A single turn carries every row of the set below to another of its rows. Some are shown first; where does it send the rows asked next?
lum: -99,40,123,49,-39,-132,-28,-195,58,149,-84,201,109,284,55,-10,-33,-22,234,-155,138
Povok: -118,24,-283,-193,-58,54,161,-238,104,132,65,41,-27,139,-140,78,-96,58,-27,-90,-21
dek: -49,273,-10,-191,-121,-57,70,-48,134,178,-146,24,18,3,128,63,-10,44,-81,-180,246
pomi: -101,-17,-85,-32,21,-236,-126,-79,-217,78,128,183,86,-40,-276,-56,-32,-56,-88,-99,-142
sizot: -253,78,4,-102,70,-257,-116,-80,123,299,-142,289,30,-10,-152,-38,168,88,-85,78,-94
tib: 31,170,-109,-115,22,-111,-283,-202,241,159,-75,-62,3,169,65,-114,135,110,-97,83,-13
Lifo: 32,256,-69,-192,-98,-96,157,-65,-96,189,-86,90,-220,-47,12,-81,113,-26,-31,-181,122
zoga: -153,101,11,-28,61,-235,-106,-114,7,308,-70,391,95,-36,-206,-75,181,80,-45,75,25
vif: 4,-10,-298,-1,-47,-104,-195,-40,-1,-90,72,293,59,121,-196,-65,133,-116,-95,33,-24
sem: 21,184,-69,-147,-35,-148,192,-85,-174,162,-96,98,-219,-95,16,-117,145,4,-15,-126,71
vesa: 47,-46,-10,-56,32,29,-91,-36,70,143,-129,127,-7,-146,-118,-105,152,-304,-2,-114,9
div: -164,167,-219,-27,-160,-193,53,-157,46,186,32,147,87,72,-20,99,-95,227,-245,-128,-73
didu: -37,35,77,-138,-5,-326,95,2,-8,43,-141,137,52,295,-43,0,109,131,24,39,141
kam: -65,19,-185,-221,54,86,50,-336,127,59,83,34,-30,203,-79,46,-88,70,48,-140,0
feg: 39,-29,-257,79,40,-131,-214,-27,-35,-7,80,313,45,120,-227,-51,91,-147,-101,3,13
tupib: -163,259,-180,-166,-90,-121,109,-230,-8,138,108,196,-118,26,11,-23,148,-204,60,-27,203
dugob: -154,158,-227,-41,-109,-65,33,-89,180,-50,109,-155,6,-65,-8,66,159,-22,-144,-181,47
gepe: -63,235,-143,26,-205,-273,-19,-206,24,103,16,-80,-22,-95,-119,163,78,133,89,-190,75
diful: -69,66,42,81,-85,-115,21,-23,35,14,38,82,148,-80,-72,-58,-6,115,-241,143,125
gafi: -59,249,-144,18,-253,-234,2,-175,75,139,25,-42,-30,-81,-71,189,55,155,-40,-201,51
rase: -62,103,-130,-148,125,61,-9,-395,50,77,64,89,-48,280,44,1,-20,34,-34,-207,-97
keb: -18,125,-202,-243,129,-79,-102,28,18,168,-1,59,-82,74,-44,-53,129,-175,77,-353,163
Mobe: 92,37,-32,-74,78,20,-108,-11,29,152,-110,152,-62,-77,-131,-98,117,-331,16,-173,81
diveg: -217,39,3,-47,-13,-132,-62,-331,49,78,-113,144,147,208,-201,78,60,3,39,-321,-95
roba: -32,71,-11,67,-9,-126,0,-137,49,40,-37,168,30,197,156,-43,-16,7,317,-93,209
baze: -93,72,21,-4,170,-322,-72,135,-11,17,-70,111,15,215,66,52,156,58,32,-230,-127
kod: -158,85,-41,65,225,-282,-60,30,-29,40,-61,188,-16,36,86,70,181,-11,109,-284,-170
nezap: -3,195,-70,99,32,-107,2,-224,78,-93,99,230,101,-32,-92,277,12,70,-122,88,74
gesi: 182,120,-108,-82,52,-175,-112,-125,156,33,-126,-69,194,26,-52,-15,141,110,-244,-12,-95
bot: 19,248,5,38,134,-9,-165,-338,49,-21,-107,186,33,114,214,-98,108,19,-71,-51,-81
gela: 96,125,-94,-225,48,-117,-191,-184,199,44,-138,-49,95,105,-8,-51,133,129,-209,64,-53
Vun: -129,106,-138,-3,201,-168,-149,-18,-95,36,9,200,-46,-32,27,104,191,-70,112,-353,-111
bebu: 114,193,29,-58,85,-233,-176,-160,-108,52,-10,107,75,-83,26,12,100,-326,74,-96,51
vogo: -274,74,35,-120,175,-157,-66,-10,197,311,-18,185,-72,66,-131,49,112,100,-75,69,-99
daz: -193,79,-207,-70,-15,-74,-199,-155,159,244,88,150,-172,101,-15,-175,77,74,140,99,-68
takef: 35,35,-130,0,268,-149,-122,-58,-14,243,97,376,35,87,-90,-101,54,-159,11,7,145
sekud: -41,-12,15,-133,240,-123,-26,56,218,90,21,-89,-105,14,13,165,104,12,41,-61,-119
Nel: 12,143,-79,12,-78,-54,-27,-74,46,48,-94,119,-5,107,222,15,-3,-57,224,-29,279
Loza: 77,50,-148,203,98,-256,-228,-127,109,143,60,151,243,8,-13,67,-17,2,-163,-60,-101
zaku: 22,136,-97,179,3,-157,-40,-181,79,-6,104,229,105,-13,-78,257,3,85,-212,66,40

vif turns into nezap
dek turns into keb
vogo turns into tib
Now these:
bot turns into diveg
pomi turns into diful
zoga turns into gesi
Lifo turns into Mobe
kam turns into roba

